In the data rows, the value 128 means zero.
Some points, each followed by its number:
114 139 142 138 115 114 121 141 158 156 139 117 114 103 117 93 111 128 110 121 110 115 130 157 0
86 98 205 111 82 123 105 204 178 91 105 112 122 104 106 170 119 186 102 112 91 205 124 77 1
89 102 174 105 110 109 101 166 121 133 101 112 117 96 115 127 106 152 115 115 117 98 122 188 2
199 99 95 115 158 119 109 193 88 106 108 148 130 223 116 177 187 86 211 121 188 112 110 108 3
140 106 105 115 162 118 132 157 98 118 148 140 136 163 110 171 178 87 133 120 173 171 117 122 4
181 102 96 130 83 255 122 188 139 74 112 110 135 187 113 229 119 89 142 123 119 174 111 80 5
85 130 146 124 119 118 110 129 168 108 101 111 117 96 116 117 117 139 119 110 176 102 113 183 6
94 104 176 120 98 193 113 111 163 122 111 133 118 107 109 154 145 115 108 121 91 203 147 98 7
158 154 100 109 148 116 120 100 95 128 109 132 127 179 157 122 136 156 129 119 111 108 120 96 8
179 114 94 120 116 219 109 170 114 106 108 120 129 203 140 163 145 112 166 122 147 121 117 84 9
131 166 109 105 121 112 120 103 119 111 104 109 127 148 151 112 111 181 117 108 115 93 120 112 10
177 99 116 137 208 117 120 119 86 151 125 191 113 167 98 134 169 84 147 155 163 149 103 156 11
172 99 122 184 172 99 125 92 87 183 180 193 92 101 90 96 113 81 118 204 157 155 84 187 12
93 174 147 124 112 117 113 131 189 137 103 110 113 104 139 98 112 130 111 108 91 99 126 152 13
116 135 108 132 139 110 115 104 131 153 121 137 110 123 160 95 134 151 108 139 112 113 119 114 14
152 182 126 119 114 159 108 119 97 122 116 112 124 165 169 124 112 136 140 117 114 110 172 93 15
178 102 128 103 181 107 115 179 84 85 112 163 173 189 104 160 254 83 253 122 180 100 114 130 16
91 142 152 111 103 109 105 168 169 161 107 111 113 102 151 92 102 163 104 114 90 104 214 141 17
91 114 134 99 104 116 112 126 128 119 108 108 154 135 157 124 130 199 111 114 90 124 175 91 18
82 105 209 117 87 116 105 170 169 104 103 105 124 99 113 155 114 168 106 112 89 177 143 91 19
92 105 205 111 97 112 117 125 116 38 106 110 251 106 99 182 180 128 117 118 92 190 120 67 20
178 106 99 136 85 255 130 182 145 69 107 116 132 189 114 233 119 83 143 124 117 176 108 72 21
175 108 92 165 124 123 148 103 97 159 193 126 107 127 125 112 107 108 120 139 135 134 101 143 22
132 104 137 114 191 113 120 136 104 139 111 166 116 147 104 149 187 100 146 123 153 152 118 145 23
151 103 115 114 226 114 126 133 95 147 115 188 114 165 100 154 218 82 160 125 174 162 116 145 24
86 108 190 117 109 117 100 141 134 117 102 109 129 99 113 145 111 149 112 113 102 137 123 139 25
93 182 167 110 114 108 111 109 108 111 107 111 129 115 129 107 108 153 115 117 100 102 123 120 26
154 120 123 108 132 106 116 150 106 108 109 137 146 152 128 131 202 113 198 121 144 99 113 117 27
163 105 92 138 168 106 142 106 92 184 198 159 100 103 99 96 118 92 120 143 160 148 98 157 28
95 107 110 97 101 110 108 149 137 156 103 104 107 129 185 103 102 228 107 116 94 100 209 103 29
142 173 97 117 127 119 127 85 101 160 100 108 117 149 139 93 101 123 108 118 92 96 169 98 30
93 108 126 93 104 107 110 153 132 144 109 107 111 127 162 107 107 205 107 113 102 95 181 132 31
96 110 104 89 101 109 110 146 139 150 110 107 109 139 183 94 107 225 102 112 93 91 207 106 32
150 117 137 106 147 105 110 193 103 112 105 143 136 158 121 147 204 112 173 119 163 115 145 125 33
118 165 91 105 123 113 204 80 133 147 110 111 124 149 147 99 100 170 111 107 96 97 167 109 34
85 102 199 114 95 119 105 171 176 108 104 110 126 107 108 154 116 166 103 115 92 168 140 82 35
154 139 122 107 154 108 141 160 112 99 130 136 188 169 133 147 204 116 197 122 154 110 137 125 36
92 169 118 120 117 116 107 128 176 143 101 110 117 113 175 94 122 154 105 111 92 102 140 108 37
87 177 145 126 117 115 111 132 190 138 100 107 113 98 145 100 110 130 109 111 97 97 121 156 38
173 102 116 131 124 128 115 114 88 134 151 135 125 137 106 122 130 90 150 160 149 114 98 120 39
103 102 183 119 108 176 116 101 112 103 108 138 151 120 100 169 201 93 116 118 95 208 120 82 40
141 115 96 110 194 114 145 174 111 137 131 146 118 164 131 144 174 109 162 120 171 137 124 130 41
176 99 132 182 185 103 122 87 85 182 169 208 96 103 85 96 115 85 114 225 162 152 87 188 42
87 163 152 125 110 111 109 152 178 141 103 107 113 103 146 97 108 140 106 111 94 102 154 150 43
181 105 109 120 116 199 109 165 93 98 109 123 145 211 114 174 160 90 174 123 148 135 113 80 44
94 185 93 113 120 114 185 106 159 147 147 105 123 127 184 94 100 185 105 114 94 98 180 127 45
91 108 193 115 110 113 112 97 107 63 100 108 208 105 107 160 158 124 114 114 93 146 118 79 46
90 176 121 125 112 113 112 137 187 143 101 111 115 104 165 93 118 138 104 113 97 99 146 128 47
97 167 159 118 122 112 125 92 117 96 107 114 187 106 123 120 109 126 141 113 116 105 141 123 48
118 104 181 109 114 109 114 111 96 60 107 115 223 128 107 175 214 107 119 123 94 169 117 75 49
100 102 182 122 106 201 115 93 117 120 110 146 118 114 98 164 193 89 114 119 95 228 121 85 50
89 105 171 107 111 110 104 172 135 142 105 112 115 100 119 118 101 164 116 118 97 103 136 178 51
189 100 112 121 217 145 119 140 84 136 110 186 119 197 102 153 192 86 173 138 177 135 108 140 52
89 147 110 119 177 128 230 104 181 111 184 111 151 100 129 137 105 155 140 107 164 136 121 151 53
89 106 193 111 102 115 103 154 133 113 104 108 121 101 116 143 110 156 108 116 98 130 132 150 54
168 99 112 174 169 100 127 93 87 183 186 180 91 102 90 100 113 88 118 187 157 153 91 186 55
153 130 134 111 151 114 118 95 95 135 109 169 123 165 113 135 187 119 125 122 127 147 113 114 56
149 151 106 116 139 111 148 101 114 158 109 130 110 126 121 100 128 112 137 119 118 109 165 138 57
82 129 146 122 122 117 109 125 165 108 100 114 114 92 114 116 118 137 119 106 178 99 111 180 58
148 181 94 96 121 110 123 92 100 113 106 108 133 170 166 111 109 200 117 110 91 91 122 81 59
125 111 120 121 99 183 168 154 199 74 170 117 192 141 114 202 125 141 139 114 118 199 112 86 60
111 142 109 115 133 118 213 119 158 121 173 117 131 111 115 139 111 127 129 116 171 136 114 142 61
183 100 99 231 127 112 115 95 88 154 177 146 105 104 109 108 109 89 127 182 186 108 86 138 62
102 154 110 132 121 162 106 91 150 93 120 111 125 100 202 148 111 98 204 113 200 96 121 137 63
88 110 156 122 118 115 106 138 151 126 104 114 117 99 118 114 111 137 118 113 150 100 119 172 64
211 101 95 116 125 204 109 198 93 96 108 137 130 231 115 185 160 82 202 126 177 122 112 93 65
New points follow, each followed by the numbers of its two nearest points above, nearest first.
192 100 94 255 125 119 111 95 97 156 175 143 103 100 109 113 112 87 127 188 198 103 85 143 ~ 62 55
120 157 93 140 122 174 136 90 167 115 126 110 122 106 199 137 107 108 186 113 173 99 131 137 ~ 63 15
94 155 117 124 121 147 106 91 140 90 117 111 128 102 195 146 111 102 199 113 198 96 121 134 ~ 63 58
134 104 164 111 159 112 115 113 91 86 108 144 190 145 105 164 212 100 133 129 119 161 115 101 ~ 49 56
175 105 122 123 125 96 112 94 89 149 162 147 117 107 101 96 118 90 141 177 148 111 85 145 ~ 39 28
96 154 98 113 117 115 117 109 149 142 106 110 122 133 188 95 134 179 106 113 94 101 136 84 ~ 37 14
92 144 157 112 113 121 123 110 131 91 129 115 150 102 115 146 111 141 174 108 151 135 118 139 ~ 48 25
91 101 204 109 96 114 117 127 126 45 108 115 230 105 104 177 174 141 111 111 88 186 121 76 ~ 20 46
96 187 96 116 122 110 183 108 165 153 162 109 122 114 190 96 92 196 105 111 93 101 193 143 ~ 45 34
171 158 94 103 123 141 118 127 96 109 108 118 130 190 151 135 125 165 146 115 120 97 118 87 ~ 8 59
90 156 94 108 117 115 117 109 154 141 105 106 115 133 190 96 141 177 105 112 97 94 137 78 ~ 37 14
86 120 140 115 88 185 187 127 237 64 192 106 205 106 109 204 114 158 109 111 94 233 114 77 ~ 60 7
89 158 181 114 123 112 110 92 104 66 105 113 220 106 115 131 118 128 152 110 126 100 120 111 ~ 48 46
98 220 91 124 130 109 214 92 176 152 186 108 128 105 193 95 87 183 107 109 94 103 190 157 ~ 45 34
89 159 179 112 125 111 118 91 98 61 97 111 237 105 115 132 116 122 169 113 117 99 119 107 ~ 48 46
89 150 101 120 197 111 241 93 157 121 170 105 124 99 121 114 101 144 143 108 196 106 124 173 ~ 53 61
154 104 100 116 133 163 173 170 108 132 169 130 121 142 108 157 128 89 143 122 155 162 109 129 ~ 4 41
91 115 116 121 101 125 157 133 185 92 187 110 176 108 114 183 121 131 109 115 111 204 116 81 ~ 60 61
94 138 159 110 100 106 105 173 156 155 107 110 112 106 140 93 98 170 104 116 90 98 233 142 ~ 17 31
149 188 93 99 122 105 123 92 98 118 105 103 131 174 163 112 114 193 120 110 97 96 123 78 ~ 59 10
92 149 98 108 122 117 112 118 149 144 104 107 114 135 189 91 125 180 106 112 96 95 151 81 ~ 37 14
94 156 99 114 122 114 112 113 156 145 106 110 116 136 185 96 134 178 108 112 95 99 139 78 ~ 37 14
116 113 119 163 103 149 161 122 190 98 194 119 176 102 111 173 113 137 113 133 122 189 106 99 ~ 60 61
185 100 94 253 130 112 123 91 85 165 181 163 96 99 106 97 107 86 122 209 193 118 85 149 ~ 62 12
89 157 102 121 212 112 251 90 159 127 178 111 123 98 135 110 103 152 154 106 193 101 123 182 ~ 53 61
175 110 142 126 125 91 116 97 83 123 134 145 126 103 98 105 126 85 159 154 120 104 92 152 ~ 39 22
163 122 103 121 133 125 113 141 107 121 118 140 123 150 134 136 157 88 200 124 175 101 109 132 ~ 27 39
95 214 161 112 117 109 113 89 105 106 108 109 133 121 135 94 108 151 113 118 95 101 124 96 ~ 26 48
177 98 98 239 131 112 113 92 99 169 173 164 100 103 111 100 109 85 119 195 187 120 87 148 ~ 62 55
91 150 103 121 199 112 242 92 161 120 173 112 125 100 118 116 103 146 145 108 196 105 125 173 ~ 53 61
90 152 98 113 116 115 110 115 158 146 101 103 118 132 185 94 129 172 104 112 98 99 141 87 ~ 37 47
95 179 94 112 117 111 184 110 160 148 149 105 122 126 184 93 99 192 104 113 93 99 188 130 ~ 45 34
125 108 97 115 123 119 136 174 102 104 162 111 145 157 115 183 166 90 118 113 173 185 120 107 ~ 4 41
111 163 111 112 126 119 192 93 157 115 148 109 134 122 134 133 107 157 118 115 149 120 121 120 ~ 61 53
181 102 95 224 123 124 107 115 94 142 168 137 108 124 115 128 112 81 134 170 214 113 94 124 ~ 62 39
95 222 95 118 126 111 207 91 177 148 181 106 127 111 196 92 90 182 111 107 96 102 196 155 ~ 45 34
169 188 92 121 109 194 111 95 147 133 112 110 114 139 254 124 101 105 107 118 89 97 195 115 ~ 15 30
107 131 166 110 114 110 115 96 103 78 102 108 184 125 123 146 144 147 115 113 93 130 119 80 ~ 46 48
126 125 112 100 148 111 115 115 96 143 107 132 117 156 155 115 143 180 127 118 120 112 161 104 ~ 8 14
95 204 92 116 121 111 214 95 165 148 166 106 127 124 184 93 94 182 104 112 94 98 188 143 ~ 45 34
176 101 117 116 192 173 117 155 98 116 110 174 125 178 100 170 199 83 165 128 165 148 109 127 ~ 52 24
90 150 98 109 115 111 110 117 149 150 102 107 117 135 188 91 127 178 105 113 99 99 154 84 ~ 37 47
143 191 103 94 125 107 125 90 93 113 107 109 132 171 159 114 117 208 125 110 91 93 123 77 ~ 59 10
100 156 122 119 108 129 174 90 191 111 154 110 166 103 116 150 105 136 110 108 96 165 133 103 ~ 61 53
143 152 95 116 145 111 170 126 116 159 122 122 110 139 124 114 119 111 132 115 125 120 169 137 ~ 57 30
156 108 133 130 124 110 134 156 95 117 143 130 124 144 112 151 186 93 152 127 167 139 112 114 ~ 4 33
159 136 105 167 125 107 147 102 94 163 196 127 108 113 125 96 105 112 120 137 132 134 123 148 ~ 22 28
111 113 132 140 119 146 164 120 186 104 189 137 174 100 104 167 115 136 111 142 112 203 108 113 ~ 60 61
149 177 95 106 119 113 121 87 99 122 109 110 129 173 179 110 113 186 116 114 89 93 126 78 ~ 59 10
87 129 142 115 100 148 159 123 191 79 171 110 186 101 113 178 112 153 136 109 116 187 117 103 ~ 60 61
90 159 103 116 117 116 114 113 157 141 105 108 115 127 185 91 134 173 106 110 98 96 140 79 ~ 37 47
92 115 149 124 90 195 164 113 224 77 170 110 161 106 101 200 117 133 109 108 99 235 118 76 ~ 60 7
178 106 133 103 165 107 110 189 87 78 106 150 213 194 109 169 249 88 233 125 181 114 114 112 ~ 16 36
91 207 97 119 132 111 230 91 175 143 190 112 123 107 174 94 97 173 116 111 96 104 161 158 ~ 45 34
183 100 93 255 126 114 113 93 94 149 177 141 104 105 112 115 111 83 126 180 209 102 86 134 ~ 62 22
93 109 125 94 102 108 108 154 132 144 108 110 111 127 165 107 106 205 105 114 101 94 182 132 ~ 31 32
184 100 97 253 134 111 118 89 91 170 177 169 94 104 102 98 109 82 117 205 188 115 86 156 ~ 62 12
101 163 117 108 123 112 202 87 138 118 123 111 161 133 143 110 106 164 125 110 103 104 150 113 ~ 34 45
115 141 98 136 123 111 131 113 138 155 143 115 112 126 159 95 127 152 110 120 112 116 126 104 ~ 14 37
132 102 135 110 117 108 101 255 97 130 105 137 122 132 115 155 171 94 116 123 131 150 120 121 ~ 33 4
188 99 93 255 127 115 117 95 89 157 181 150 101 103 112 110 107 89 119 189 199 110 85 141 ~ 62 55
127 166 127 99 119 108 119 111 100 115 106 110 129 151 147 121 115 192 122 111 97 96 122 107 ~ 10 59
